The same turns and mirrors carry the whole set onto itself, and each row onto the other rows of its family. Which rows share a family with each named row? Give them in list order.
These 18 rows form 3 families of 6 rows each.
J635: [-16  -5  20   4 -48   5  15  16 -12]
J864: [ 11  46  -1  -9  25   9 -15 -15 -13]
J929: [-18 -13   7   8 -42   8  18  16 -23]
J36: [-20  26 -15  -2  30  20 -22   1 -31]
J301: [  1 -14  13  14 -30 -24   8   3  18]
J313: [ -4 -25  17   9 -37   2  13  17 -18]
J714: [  4  51   3 -13   9   0 -24 -18  -8]
J920: [-20  41 -12  -7  22  22 -10   1 -32]
J908: [-13 -28  -5  26 -19  -9  11  26 -14]
J912: [  6  27 -12   2  32 -11 -32 -14  -7]
J204: [ -5  50   3 -14   7  15 -17 -23 -14]
J462: [-11  39  -1 -13  34  21 -13  -2 -21]
J250: [ -4 -24  22   5 -34 -11  17   4   5]
J394: [  3 -30   4  21 -24 -12  21  10  -6]
J11: [-11 -34  -6  22 -15 -21  10  15  -4]
J461: [ -5  24 -17   0  40  -9 -29   0 -10]
J364: [  0  -9  19   3 -44 -20   5  -1   7]
J195: [  7  30  -6  -6  38   5 -30   0 -18]

Which other rows belong to the same family as J250? J864, J313, J462, J394, J195
Which other rows belong to the same family as J461? J929, J714, J920, J11, J364

The same turns and mirrors carry the whole set onto itself, and each row onto the other rows of its family. Which rows share a family with each named row? Give them in list order.
These 15 rows form 5 families of 3 rows each.
J981: [-10  12 -33  29   4 -14  46 -19  -8 -17 -38  -4  -9   8  17  19   3  20
  -1   3   3  12  15]
J135: [ -2   2   0 -33 -28   1 -17 -29 -32  37   9  20 -17  27  21 -20   9   1
  10  14 -25  12 -49]
J381: [ -3  20 -40  10  -8 -12  40 -37 -13 -13 -34   3 -11   0  14  18  -4  10
   6   8   0  24  36]
J573: [  9  29  -5 -17  21  11  -8  16  11  10  16  20  26  13 -14 -37   9 -26
  -6  21  47   0  18]
J107: [  1  16 -26  17 -14  -1  42 -16 -12 -15 -44   9 -11   0  18  37   3  17
   4   1  -1  11  22]
J557: [ -5  13  -5 -36 -10  10 -33 -28 -22  22   4  37  -8  13  16  -7  -6  23
   2  -1 -26  12 -53]
J207: [ 12  10  -8  -9  13   4  15  23  17  -2  18   8   4  26 -30 -28   4 -29
 -16  24  31   3  33]
J371: [ -5  -6  18 -47  -5  26 -33  -7 -15   9   7  40  -8  33  14 -11  -2  15
  -6  14 -23   1 -41]
J482: [ 16  23   5  -1  14  16   1  18   5  18  10   7  25  35 -19 -41  22 -24
  -5   4  37  -6  15]
J300: [-15   2  18 -22 -14   7 -24 -10 -16  19   9  44 -16  14  17 -16   1  15
   9   0 -27  19 -53]
J45: [ 18  22  -9 -12  14   0 -10  16  18  19   9 -12  23  24  -3 -21  24 -26
 -20  30  45 -15   2]
J349: [ 13  23  -7  -4   5  16  -2  15  28   8  11  11  26  22 -25 -35  27 -21
   6  18  40  -2  14]
J319: [ -3   0 -29   5 -11 -14  55 -22 -18 -10 -33   1 -13 -10  37  14  -1   7
  -2  28   8  10  18]
J568: [  0  -3 -46   8 -16   6  30 -26  -4 -12 -36   1 -19  19  15  29  -8  25
  -1  17 -16  34  14]
J749: [-19  -8   7 -24 -21  17 -10 -21 -27  21   0  41  -2  14  16 -22   2  29
   6   1 -23   9 -55]

Which other rows belong to the same family as J107? J300, J349
Which other rows belong to the same family as J381? J573, J557
Which other rows belong to the same family as J135? J45, J319

The same turns and mirrors carry the whole set onto itself, and each row onto the other rows of its family. Which rows share a family with each named row? Give them in list order.
These 20 rows form 4 families of 5 rows each.
J777: [-30  27  16   2  30  19  -6  10 -39 -27 -61 -12  16 -29   6   8  11  -2
  26  -5 -24 -14 -15 -23  17 -18  13  44  16   4  11   1 -32  10  28  -6
 -28 -14 -16  -4  43   0  18 -25   8  24  -3   4 -14  22]
J863: [-28  24  20 -14  29   1  14  19 -23  -1 -48 -17  -1 -33  12  21  11   0
  36  11 -43  -7  -2 -25  20 -35 -13  36  10   9  -9  -1 -26  -7  18   0
  -3 -16 -18 -14  37   6   3 -14  15  12  -5 -14 -19  31]
J875: [-23   6  27  79  31  28 -32  15  -2 -63 -10  -1 -13 -20 -13 -11  -5   9
  14  -9  -9  20 -16  19  -4   9  -8  28 -23  41  16  -4 -13 -23  27  -6
 -30 -13   5  14   5 -21  16  -8  -7 -10 -55   9   9  13]
J648: [ 36 -11 -14  -2  -6  29 -18  36   8   3 -17 -21 -21 -42  30  -5  -2  23
 -27   4  -5 -28 -40  -1  27  17 -24  -4 -20   0  13  35  45   2  -6  11
  -4  45 -16 -25  14 -11 -26  27   3  -7  -7 -15  -8   1]
J944: [-38  21  33   9  42   8  -5  -2 -27 -16 -46 -11  13 -18  -6   2  -2 -12
  20  16 -29 -23  -6 -17  43 -16  -5  46   4  -1   3   9 -22   7  16   2
   7 -27  -8 -23  52   8  20 -12  31   5  14   3 -11  21]
J434: [-19  12 -28 -28  22  12 -25   1 -24  -6  -7  11  32  -8   3  10   9   4
  -4  -1 -18 -24 -33  -6  25   3  43  -9  -3  28 -19 -14 -25  36 -18  14
  26   4  -8  17 -20 -18   1  12  36 -14  11  -7 -18  37]
J625: [ 31 -10 -22 -12  -5  20 -31  31  21  -6 -10   1 -21 -35  20 -14 -11  17
 -36  -3   0 -23 -32  20  36  19 -26   5 -16   4  22  41  53  11 -10   7
   2  23 -20 -17   3 -13 -21   6 -16 -10  15   8 -18   8]
J662: [ 26 -25 -25  -5  -4  38 -32  18  -2  13  -8  -4  -9 -47  21 -12  -1  33
 -27 -10  -2 -28 -45  38  33  31 -15   3 -10   9  14  24  29  26 -19  26
  -1  26  -4   2  10 -20 -40  21  11  -1   2  -5 -17  -1]
J619: [ 15  20  25  37 -18  22  -7   8  38 -14 -11   1 -37  -9  11  34  -2   9
 -15 -14 -38  57   8  28  15  13  -6  11 -10  36 -25  11  15  -5   6  35
   6  -4 -16   5  -9 -35 -19 -21 -18  11  -7 -12  47  17]
J547: [  1   7  20  42  -8  37 -20   5  33 -34 -10  12 -26 -35  18  23   4  15
 -31  -1 -39  51  -6  35  26  27 -13  16  13  37  -7  12  33   7   1  33
  10  24 -17  -5  22 -39 -19 -11  -3   9 -16  -5  54   9]
J182: [ 33  -9   6  -3 -24  44 -31  29  -1   9 -12 -14  -5 -24   9 -16  -6  14
 -39  -4  -7 -29 -42  26  44  33 -11  -4 -22  -4  19  28  36  26  -6  12
   2  17 -27 -24   3 -11 -25  14  13 -13   0  16   1 -16]
J151: [ 13  16  18  24  -8  17 -11   5  29 -27  -4  15 -23 -14  -2   8  15   6
 -11  -4 -37  76  -7  25  18  26 -29  14   3  32 -13  12  24 -12   4   9
   5   2 -20  16  -1 -25 -32 -18 -22  11   2  -1  58  16]
J59: [  7  32  20  47  -7  28  -6  10  27 -22 -17  11 -21  -8   7  29   1  15
 -23  -7 -32  50 -18  40  46  20 -35  13 -11  37   6  22  19   9  12  19
  29   1  -2   3   3 -31  -8  -4 -10   9   5   6  65  10]
J854: [-32   6  24  63  29  27 -24  11  -8 -56  -7  -1   2 -28  -2 -31 -12 -10
  12   5  20  21 -10   6   3  -3 -39  32 -13  28   4 -10  -4 -30   0 -16
 -32 -25  -5  -7 -17   2  17  -6 -10   0 -44  25   2  17]
J932: [-28  27   9 -21  40 -10 -16   5 -14 -15 -53 -20  11 -36   7  -2  10   7
  26  14 -21   7  -5 -27  33 -37   0  51   3   3   4   6 -20  -5  13 -26
   3 -19 -13  -6  43  -3   5 -23  14   9  11 -12 -13  29]
J904: [-31  -1  32  63  20  33 -31  13 -29 -45   7 -15  -9  -3 -12 -18 -23   4
  11  -2  -8  28 -22  22  16   7 -30  34 -21  27  18 -15 -18 -27  22 -14
 -34 -16  13   4  -5  10  11  -9  17   8 -37  20  28  11]
J708: [  3   0  -5 -13   7  -3 -33  -7 -23  -6  15  -2  32   3  12  19  18  15
  -3   8 -14 -14 -38 -12  26   1  41   9 -28  25 -11 -12 -12  32  -2  -2
  30  -1   2  19 -11 -16  -6  15  56 -22  33  12 -13  15]
J736: [-29   6  15  79  17  23 -23   7 -19 -52 -13 -15  -8 -15   2 -24 -12 -11
  10  -1   0  12 -25  -6 -13  -4 -30  20 -25  26  24   8   0 -29   5  -4
 -47  -6  11   1 -21   9  16  -3  -6   0 -42  -1  10  27]
J138: [  6   1  -9 -28  26  -2 -41  -6 -25  -1  19  12  20   2  14   0  12  -8
 -12   2  15  -6 -22 -14  16   2  46  -4 -12   6 -24 -22  -6  20 -25   0
   9   3 -12  11 -24 -27 -14   9  26 -20  20  -2 -13  16]
J880: [ -5  -5  -7  -4   7   9 -34 -16 -15   2   4  -1  26  -5  14   8  10  -6
 -12   7   0  -5 -30  -7   5 -18  52  -2 -20  23 -26  -4 -11  18 -32  17
   9  -6   7  13 -39 -19  -9  18  39 -14  18 -18 -25  26]

Which other rows belong to the same family as J932? J625, J151, J854, J138
Which other rows belong to the same family as J875? J777, J434, J662, J547
Which other rows belong to the same family as J619? J863, J648, J736, J880
Which other rows belong to the same family as J708? J944, J182, J59, J904

The same turns and mirrors carry the whole set onto itself, and each row onto the other rows of its family. Which rows share a family with each named row? Give them in list order.
These 30 rows form 5 families of 6 rows each.
J953: [-18   7  -4 -19 -32  -1 -10  -6  16  54   9  30  17  -2 -22 -16 -30   1
   3  10  33  22 -42  14 -23 -21 -16  10]
J26: [ 41  27 -15  -5 -24   3   2  20  -8  20   8  29  24  36 -11  -3  -6 -18
  -1  18  23 -13   3   2 -26 -45   3  -6]
J227: [ -1 -30  11  -8  -4 -19 -28  -1  24  31 -12  37 -46 -28 -16 -12 -20  32
 -11  16   6  23 -35   2   7  -9 -19  17]
J675: [ 36  15  11 -16 -13  14  17   5   4  21  26  27  20  47  -4   8 -16 -23
 -20  38  20  -9   2  -2 -32 -32 -19   4]
J575: [ -2 -10  21  -6  25   5  -3  14   0 -17 -14 -17 -51 -21  31 -16 -32  20
  -9  -3   8  16   2 -26  36   2 -17  13]
J611: [ 36  23   4  -3 -12   1  -3   1  14  18  16  30  39  47  -5   2   2 -15
  -5  12  21 -27   6  -2 -35 -25 -16   6]
J567: [ 28  19  10 -20 -32   2  14   4  -7  15   9  34  19  47 -20   4 -19  -8
  -4   5  17 -38  -2  -4 -34 -30 -10   0]
J488: [ 21  20   0 -22 -25  -8  21  -4  -8  19  20  15  30  51  13  10  -8 -12
  -9  14  41  -7  14   2 -16 -17  -4   4]
J956: [  5   7   4   0 -26 -16  -7  14  -4  44   0  43   7  16 -21 -10 -23  13
  20 -12  20  16 -55   4   0 -27 -25   4]
J563: [-17  11   0  -3  20  50  -5   7   4 -23  21 -36 -18 -14  -3 -34 -25 -13
 -25 -10   1   4  30 -32  12  -7  -8   4]
J870: [ -5 -40  10  16  15 -18 -10  14  22  21 -17  28 -34 -23 -14  -2 -19  19
  -5  14   0  18 -39  -8  11 -22 -39  24]
J231: [ 17   5   0  -2 -32  -5 -13  -3  16  51   4  47  15  16  -4  -2 -15  23
   8  10  29  19 -39   5  -6 -29  -7   4]
J606: [ 14 -15  30   3  14 -22 -13   5  17  25 -34  29 -48 -27  -6 -16 -24  20
  -1  21   5   9 -42  -2  15  -5 -23  10]
J940: [ 22  31 -11  -3  12  31 -12   5  -2 -11  22  -9  11  17 -34 -17  -1 -35
 -18   4   4 -27  44  -7 -20 -20  -8   5]
J238: [ 16   5  -6 -25   8  34  -4 -12  -7 -25  30   9   7  11 -41 -15   0 -41
 -14  -1  23 -22  34  -4 -23 -11 -16 -16]
J996: [ 19  28  -5  -1  27  22   2  -8   6 -20  26  -7   4  30 -38 -27  10 -36
 -12  -3  25   4  33   6 -16 -10 -22 -22]
J430: [ 16  22   7 -19 -23  -9   0   4   1  54   6  36  25  -5 -18  -8 -15  19
   4  10  27  17 -48   4  -5  -7   1  13]
J431: [ -6 -24  10 -15  18 -19 -18   9  11  40 -21  25 -40 -36 -11 -11 -32  31
   9  17   3  11 -23   6  -4 -32 -23  30]
J731: [-14 -27  24 -13   2 -32  -3  18   2 -23 -16 -28 -34  -1  37  -7 -26  27
  -9  -6   3  21  -1 -21   6 -13  -1   7]
J609: [ -8 -22  16 -16  12 -23 -15  11  -2 -16 -17 -20 -55 -26  14  -8 -21  32
 -24   3  -3   4   4 -21  26   8 -16   1]
J454: [-26   0  10   5  12  32  -5   5   7 -19 -13 -53 -11   3  -2 -36 -27  -7
 -31  -9   3   6  27 -27  -2 -19 -10 -23]
J709: [  2 -30  10 -11  17 -46 -24  -2  19  19 -18  23 -39 -22 -27   5 -14  14
   5  14   9  11 -27   5 -20   0 -20  30]
J185: [  1  19  -9  -3  23  28  -4  -5  12 -15  39  -8  15  22 -27 -26   3 -41
 -13  -4   9 -26  29 -16 -25 -16 -26 -18]
J763: [-16   1   7 -14   4  43 -16 -17  -6 -28  13 -45  -9 -16   0 -28 -21  -7
 -25  -7   9   9  30 -11  19 -31 -19 -18]
J757: [  0 -36   3  -9  16 -23  -7  19  -7 -14 -15 -18 -47 -23  24 -27  -9  10
 -13 -13   3  15  -1 -32  13   6  -2  16]
J494: [-47  -6  11  -5  17  21  -8  -5  12 -17  16 -37  -2  -7 -15 -41 -14 -15
 -21 -14   4  30  15 -20  11 -10  -4 -27]
J809: [  2   4  13  -9  32   9   3 -12  18 -14  18   1   8  23 -33 -12   7 -40
 -28  14  13 -18  50   8 -21 -10 -27  -3]
J420: [-28   7   1 -15  15  24  -3  11  -2 -34  14 -45 -18  -8   8 -33 -27  -2
 -18 -15   7  -4  28 -24  12 -13 -19 -26]
J894: [ 19   7   1   0 -29  -7  -4   8  12  49  -8  49  -1   2 -18 -21 -17   2
   6  21  20  12 -57   1 -10 -32   0  -9]
J225: [  7 -24  16   7   9 -11   0  -3   5 -29 -13 -33 -32 -24  19  -9  -5  28
 -27  -3   2  13  -3 -20  35   0 -14  18]

Which other rows belong to the same family as J185? J227, J611, J231, J609, J420
Which other rows belong to the same family as J430? J675, J996, J431, J454, J757
Which other rows belong to the same family as J567? J956, J870, J238, J763, J225
Which other rows belong to the same family as J494? J953, J488, J731, J709, J809

